In the rows, 128 means zero.
Named turns come first, each shown by rows before and after it. Which turns, in which order, take the first row of each pair that follows to the second? Write the first one first, as in the answered first pair.
H:
[114 114 135 113 161 115 141 129 114 105 133 118  87 132 137]  ->  [131 122 139 123 154 121 134 137 117 102 149 120  85 146 139]
[117 132 118 110 106 114 127 142 179 145  86 137 128 137 169]  ->  [107 136 125 120 103 104 127 157 177 143  86 129 108 130 166]
[161  79 139  89 171 148 101  99 141 129 193 157 151 182 160]  ->  [139  61 138  87 180 146 104  82 154 152 161 160 141 167 154]
V:
[110 121 107 107 136 146 100 106 157 154  93 135 144 128 140]  ->  [ 92 109 121 111 154 142 110 105 143 151 109 126 132 126 126]
[108 123  88  65 147  90 161 166  90 149 122 124 109  77 110]  ->  [132 117  86  63 165  89 149 170  77 137 155 114 101 114 139]
[ 30  78 168  99 190  82 184 106 102 119  97  98  84  57  95]  ->  [ 90  81 163  84 211 110 135 140  79  61 200  83  70 151 161]
[154 117 123 105 130 152 103 117 149 144 104 146 142 155 155]  ->  [132 108 129 108 130 142 117 110 150 158  83 148 145 123 130]
E:
[109 139 128 163 155 123 134 109  81 124 125 101 123 111  91]  ->  [ 91 134 134 153 159 111 143 125 104 129  97 105 111 101 102]
[161 171 154 137 102 142 130 139 121 126 163 128 130 110  86]  ->  [135 168 156 137 108 128 142 130 126 122 147 123 128  94  75]
[132 127 132  96 128 145  95 126 174 143 121 148 128 155 190]  ->  [151 131 133 112 131 154  89 113 152 131 162 149 151 170 162]
Then:
(2 to 3 turns a pair)
[123 155 131 126 111 130 105 113 136 152  97 138 158 111  96]  ->  [147 143 131 123 128 142  80 123 106 125 157 117 135 154 132]
V, V, V
[129 110  89 108 158 142  69 119 181 139 114 140 137 179 237]  ->  [ 60  70 123 106 231 104 119  81 126 134 128 109  92 131 151]
V, V, V
[139 142 108  86 129 137 119 153 155  67 148 107  76 149 207]  ->  [166 145 114 113 132 153 125 120  87  62 212 103 104 150 130]
E, E
[ 91  97 128  94 173 149  93  76 111 167 169 139 163 120  77]  ->  [123 127 105 105 123 160  65  95 152 188 136 158 190 128 110]
V, V, V
[145 145 147 151 132 118 139 147  92 107 147  98 124 121 105]  ->  [119 139 151 130 130  98 153 151 116 115 100 101 105 105 117]
E, E
[143 143 119 118 132 122 109 149 149 111 145 157 116 186 221]  ->  [ 54 108 151 122 175  84 173 109 117 124 115 148  92 107 136]
V, V, V
[ 59 115 140  79 161  71 171  87 134 149 121 101  94 110  71]  ->  [172 175 102  95  89 106 114 176 172  95 171 105 123 198 177]
H, V, V
[127 146 142 126 105 160  98 107 165 160  85 119 116  85 136]  ->  [155 128 155 123 147 168  88 115 127 129 165  97  88 124 155]
V, V, V
[150 116  93 118 122 146  93 131 162  99  95 132 134 160 198]  ->  [ 88  75 133 110 189 113 137 103 105  92 111 101  96 126 132]
V, V, V
[120 102 158  78 151 118  86 186 151 125  78 142 156 164 173]  ->  [ 93 101 159  93 141 115 113 152 141 156  43 149 177 116 107]
E, V, V
[101 149 134 112 149 106 164  80  74 115 122 136 120  63  63]  ->  [ 95 127 153  81 188  98 156 109  81  89 155 114  71 104 125]
E, V
